In the data rows, the value 500 means zero.
Some points, one per row:
[635,635,635,545,590,590,635,635,545,635,635,590,500,635,545,590,590,635,545,500,590,590]
[590,635,545,545,635,635,635,635,590,635,635,590,500,500,590,545,590,635,635,500,545,635]
[590,635,590,545,635,545,635,635,590,635,635,635,500,590,545,545,590,545,500,590,635,590]
[635,590,500,500,635,635,635,590,545,545,635,500,500,545,590,590,500,545,545,590,590,635]
[635,635,635,635,635,635,635,635,635,635,635,590,635,635,590,635,635,500,545,590,635,635]
[635,635,545,590,590,545,635,635,590,635,635,545,590,545,635,590,545,590,635,545,590,635]
[635,635,500,545,590,545,635,635,545,545,545,545,545,545,545,545,590,635,635,545,545,545]
[635,545,545,545,635,545,590,635,500,545,635,500,545,545,545,545,590,545,500,590,590,545]
[635,500,590,500,635,500,590,545,545,545,635,500,500,500,545,635,545,500,500,500,545,635]
[545,590,545,590,500,500,590,635,590,590,500,545,500,590,545,500,500,545,545,500,590,500]
[590,590,545,545,545,500,635,590,500,500,500,500,500,500,500,545,500,545,590,500,545,500]
[590,635,590,590,545,545,635,635,590,635,545,590,590,500,545,590,635,590,545,545,590,635]
[545,590,545,500,545,545,635,590,500,545,545,500,500,545,500,500,500,590,635,500,500,500]
[635,590,500,545,635,635,545,590,545,635,635,545,545,590,635,635,635,500,545,635,635,635]
[500,590,635,635,545,500,590,635,590,635,545,590,590,545,545,545,635,500,545,545,635,545]
[635,545,545,590,635,545,635,590,545,545,635,545,500,500,590,590,545,545,500,635,545,545]
[635,590,545,500,635,635,635,590,500,500,635,500,545,545,635,635,500,635,635,635,500,635]
[590,590,545,545,500,545,635,635,545,590,500,590,500,590,590,545,635,545,590,500,545,635]
30 more points follow, each with its number after it:
[590,635,635,635,545,635,635,635,590,635,590,635,545,545,545,635,635,545,590,590,635,590] 0
[500,545,545,545,545,500,545,500,545,500,545,545,545,500,500,500,500,545,500,500,500,545] 1
[590,635,500,590,635,590,635,635,545,545,635,545,545,590,590,635,545,590,635,635,590,635] 2
[590,635,635,635,635,590,635,635,590,635,635,635,545,635,590,635,635,590,545,590,590,590] 3
[545,590,545,545,545,590,545,635,500,545,590,545,545,590,500,545,590,545,500,500,545,545] 4
[635,635,545,545,635,635,635,635,545,590,635,590,500,500,635,635,500,590,545,590,545,635] 5
[590,635,635,635,590,500,635,635,590,635,635,590,545,545,545,590,635,590,500,545,635,545] 6
[590,635,590,500,635,590,635,635,635,590,635,500,500,500,635,635,635,590,635,545,590,635] 7
[545,635,590,635,545,500,635,635,635,635,545,590,500,635,545,545,635,635,500,545,590,545] 8
[500,635,545,590,545,500,635,635,545,635,545,590,545,545,590,500,590,590,590,500,635,545] 9
[635,635,635,635,635,635,590,635,635,635,635,635,500,500,590,635,635,545,500,635,590,635] 10
[635,635,545,545,635,635,590,635,500,590,635,545,545,590,635,635,545,590,500,590,545,590] 11
[635,635,545,545,635,635,635,635,545,590,635,545,545,500,635,635,590,590,545,590,500,635] 12
[635,545,545,545,635,635,590,500,545,545,635,545,500,500,590,635,500,545,545,590,635,635] 13
[635,635,545,500,635,590,635,635,545,590,635,500,545,545,635,635,635,590,545,545,590,635] 14
[635,590,500,500,635,590,635,635,500,635,590,635,545,545,590,590,500,545,500,590,590,590] 15
[590,635,635,635,635,590,590,635,635,635,635,590,545,635,500,635,635,500,590,590,635,590] 16
[635,590,500,500,635,590,635,635,545,545,635,545,500,500,635,635,545,500,500,635,500,635] 17
[545,635,590,545,545,590,635,635,590,590,590,590,500,545,545,590,635,635,635,500,545,545] 18
[635,635,635,545,635,635,635,635,545,635,635,545,590,590,545,545,635,500,500,590,500,590] 19
[590,590,590,545,635,590,635,545,545,545,635,545,545,590,545,635,500,500,545,635,590,635] 20
[635,635,635,635,635,635,635,635,500,635,635,545,545,545,545,635,635,545,590,590,590,590] 21
[545,590,500,590,545,545,635,545,590,500,590,590,545,500,500,635,500,545,635,500,545,590] 22
[500,635,635,635,545,545,590,635,635,635,590,590,590,590,545,500,635,500,590,545,635,545] 23
[635,590,635,545,635,635,590,635,545,635,590,545,500,635,545,635,635,500,500,545,635,545] 24
[590,635,590,545,635,590,635,635,590,635,590,545,545,635,590,545,590,500,545,635,635,545] 25
[545,590,635,635,545,545,635,635,635,635,545,590,500,545,545,590,635,545,545,545,635,545] 26
[590,635,590,635,635,590,635,635,590,635,635,590,545,590,635,635,635,500,545,545,590,590] 27
[545,635,635,545,590,545,635,635,545,590,590,545,590,590,590,545,635,590,635,545,590,590] 28
[500,635,635,635,545,500,545,635,635,635,500,590,590,590,545,590,635,500,545,500,635,500] 29
Which of these numbered points is nearest to each point below, looking only along the 5 directions in which the first points spread most? Its number follows each.
[545,590,500,500,635,545,635,590,590,590,545,500,500,545,545,500,545,500,545,545,590,545] > 4
[635,635,545,500,635,635,545,635,590,590,635,590,545,545,635,635,545,500,545,590,590,590] > 11
[545,635,590,545,500,500,635,635,545,635,500,545,545,545,500,545,635,590,635,590,635,545] > 9
[590,590,635,635,545,500,635,635,545,635,545,545,590,545,500,590,635,590,635,590,635,500] > 9
[500,635,635,635,545,500,635,635,545,635,545,590,500,635,545,545,635,545,545,545,590,500] > 8
[635,590,500,545,590,545,635,545,500,545,635,500,500,545,500,635,500,545,500,500,500,590] > 13
[545,635,545,500,590,590,545,635,545,590,545,500,500,500,635,500,545,500,500,545,545,500] > 4
[635,635,545,545,635,590,635,635,545,590,635,545,545,545,500,635,500,590,590,590,500,635] > 5
[590,590,635,635,590,635,590,635,500,635,635,635,545,500,545,635,635,500,500,590,635,635] > 27
[635,635,635,635,590,590,590,635,590,635,635,545,590,500,545,635,635,545,635,545,635,545] > 0
[635,635,500,545,500,500,635,635,545,545,545,500,590,500,545,500,545,635,590,500,545,545] > 22
[635,635,635,635,545,545,590,635,635,635,545,635,635,590,500,500,635,545,590,590,635,545] > 23
[635,635,635,590,635,500,635,635,590,635,590,590,545,545,545,545,635,635,590,545,590,545] > 28
[635,635,635,590,635,545,590,635,545,635,635,545,545,500,545,635,635,590,590,545,590,500] > 19
[590,635,545,590,635,635,635,635,590,590,635,590,545,545,545,635,635,590,635,590,590,545] > 21
